(in the rows, 128 means zero)
Each path is a new rotation, seen through one point. The rows after it are directions, each followed by how far the rotation turns it, in degrees each step (0 if it stays put).
Each turn is a multiple of 5 degrees from 10 to 175, or 0.
Each row of a path follows its step; steps can be skipped.

step 0: [130 126 129 132 134 138 131 130 125 130 124 131 139 132 132 136 132 130
 125 134 117 122 131 119 119 128 124 133 134 131 127 128 126 131 131 135
 122 132 124 122 124 128 131 125 124 119 120 128 129 121 127 118 126]
step 1: [127 127 125 129 130 137 134 128 128 131 123 121 132 127 126 117 126 137
 127 127 123 130 123 122 121 129 130 136 126 120 138 132 138 119 131 135
 121 133 127 122 129 125 133 130 122 125 123 130 128 121 122 121 129]
step 2: [128 128 121 131 132 129 129 117 123 122 121 123 129 128 134 123 126 136
 119 127 127 130 119 121 129 128 125 133 125 121 130 133 129 125 129 125
 138 127 125 130 132 119 131 134 117 136 118 131 128 131 125 131 135]
step 3: [133 124 127 131 134 134 125 125 122 125 125 128 135 137 140 136 132 135
 113 126 124 132 129 127 128 132 123 126 139 128 126 133 120 129 131 128
 138 128 131 133 122 119 136 124 127 128 125 127 125 131 126 124 129]
step 4: [132 124 126 124 130 135 130 129 123 135 125 131 135 135 132 130 127 131
 129 128 118 127 123 125 132 130 131 126 141 126 129 139 133 128 128 139
 119 133 140 127 122 122 137 129 133 122 128 130 124 126 124 124 133]
step 5: [134 123 127 127 130 132 127 127 128 130 121 123 131 128 133 125 120 127
 131 126 126 123 119 116 130 124 126 131 128 122 130 136 139 129 123 127
 119 127 125 125 128 131 134 132 130 127 112 130 126 130 131 128 141]
step 6: [129 127 134 140 132 134 125 130 133 123 125 121 136 127 140 130 125 131
 124 126 125 133 126 125 120 133 119 133 131 117 132 132 129 127 123 128
 135 124 123 130 123 133 126 129 126 131 117 123 124 131 128 132 134]
step 7: [131 128 125 141 130 134 135 129 128 132 128 132 137 134 131 131 129 129
 127 128 123 140 129 133 124 136 122 126 141 123 130 130 122 126 127 134
 130 136 132 119 122 121 128 137 121 129 124 128 128 127 127 135 130]
step 8: [138 124 123 129 128 134 135 128 119 136 127 123 132 136 130 126 119 126
 129 123 132 134 128 127 133 132 127 126 133 128 133 137 127 128 134 130
 121 136 125 124 136 123 140 135 127 132 125 136 124 132 136 125 131]
step 9: [135 132 132 131 130 135 135 126 123 123 126 118 134 125 136 128 118 128
 129 127 124 122 126 124 133 136 120 131 130 123 127 137 136 134 126 127
 130 127 124 141 133 125 133 126 132 128 127 136 122 134 133 130 131]
step 10: [135 122 128 136 128 135 134 122 130 125 127 125 139 127 131 128 132 128
 128 130 121 127 129 131 127 137 115 133 138 127 118 129 133 130 119 124
 128 126 127 127 122 121 123 121 135 125 119 130 131 125 128 134 132]
[126 129 128 129 127 128 128 129 130 128 128 126 127 128 126 128 126 129
 127 127 127 126 129 129 126 127 127 130 130 129 128 127 132 125 128 125
 128 129 127 130 131 127 126 126 128 128 126 126 128 127 126 130 131]
85

step 0: [122 124 138 126 124 132 128 125 124 126 125 130 127 123 123 124 126 134
 109 123 133 125 125 130 128 129 126 130 129 134 131 130 122 128 119 126
 128 132 129 131 131 125 121 118 135 127 126 127 124 134 120 129 136]
step 1: [126 118 134 133 127 131 130 123 132 125 136 128 137 127 130 126 121 122
 125 131 125 124 123 118 130 132 124 132 130 133 121 132 122 123 120 123
 131 124 138 134 127 129 124 127 134 123 130 137 128 135 126 126 133]
step 2: [134 129 123 135 126 129 125 131 137 132 139 128 135 135 127 129 121 134
 128 133 132 132 126 120 135 124 127 134 134 136 124 125 129 126 125 138
 129 135 129 132 130 128 125 122 126 125 131 128 128 135 132 131 139]
step 3: [129 127 130 128 126 120 135 134 127 138 129 128 127 129 133 138 115 128
 134 132 130 125 121 131 137 124 133 127 128 133 124 120 123 137 121 128
 121 130 123 129 129 126 127 131 133 128 129 122 125 130 127 122 140]
step 4: [122 124 138 127 128 129 130 134 132 123 127 123 117 128 123 140 123 123
 127 133 127 129 121 129 130 126 134 124 126 129 135 129 127 135 129 123
 127 134 128 130 125 132 132 117 132 123 129 123 132 138 137 124 132]
step 5: [127 120 141 137 126 134 133 130 129 127 125 127 121 133 124 133 118 130
 128 130 125 132 135 126 118 128 124 127 130 127 123 120 133 128 128 123
 129 132 130 135 135 130 124 128 132 128 119 129 130 137 130 125 125]
step 6: [128 126 140 128 127 116 120 128 132 130 125 132 128 137 123 130 122 129
 130 134 134 124 130 122 121 129 129 129 127 127 118 124 134 128 128 133
 125 127 134 127 122 139 123 124 129 124 120 131 133 130 121 135 130]
step 7: [127 130 133 118 116 127 124 135 131 133 131 130 132 130 131 128 124 129
 124 126 130 129 132 131 131 129 137 122 130 130 115 133 130 135 123 133
 129 119 126 138 131 130 126 119 134 122 125 123 130 130 125 136 124]
step 8: [135 126 130 121 124 127 138 127 132 128 136 119 126 128 123 122 121 133
 122 127 127 130 125 130 129 130 137 132 120 129 125 135 124 136 121 127
 125 122 139 123 132 130 127 126 129 126 128 119 135 136 123 126 126]
step 9: [128 124 133 131 121 132 137 130 120 130 130 125 130 128 119 126 135 133
 122 128 130 124 119 121 124 125 132 127 142 135 132 130 127 131 121 132
 127 132 138 131 133 132 128 124 128 129 128 128 133 136 121 123 130]
step 10: [119 128 135 128 122 129 127 123 130 128 129 129 133 130 127 124 117 127
 128 128 127 125 124 118 132 135 121 132 140 134 134 128 132 132 118 123
 128 125 126 126 133 132 123 130 127 128 125 130 126 133 122 130 142]
[128 128 128 131 130 129 128 130 127 129 127 127 129 127 124 127 127 128
 126 128 127 128 126 131 129 127 130 126 128 126 129 127 127 129 128 127
 126 125 126 126 128 125 129 127 126 128 128 129 129 131 127 129 127]
80
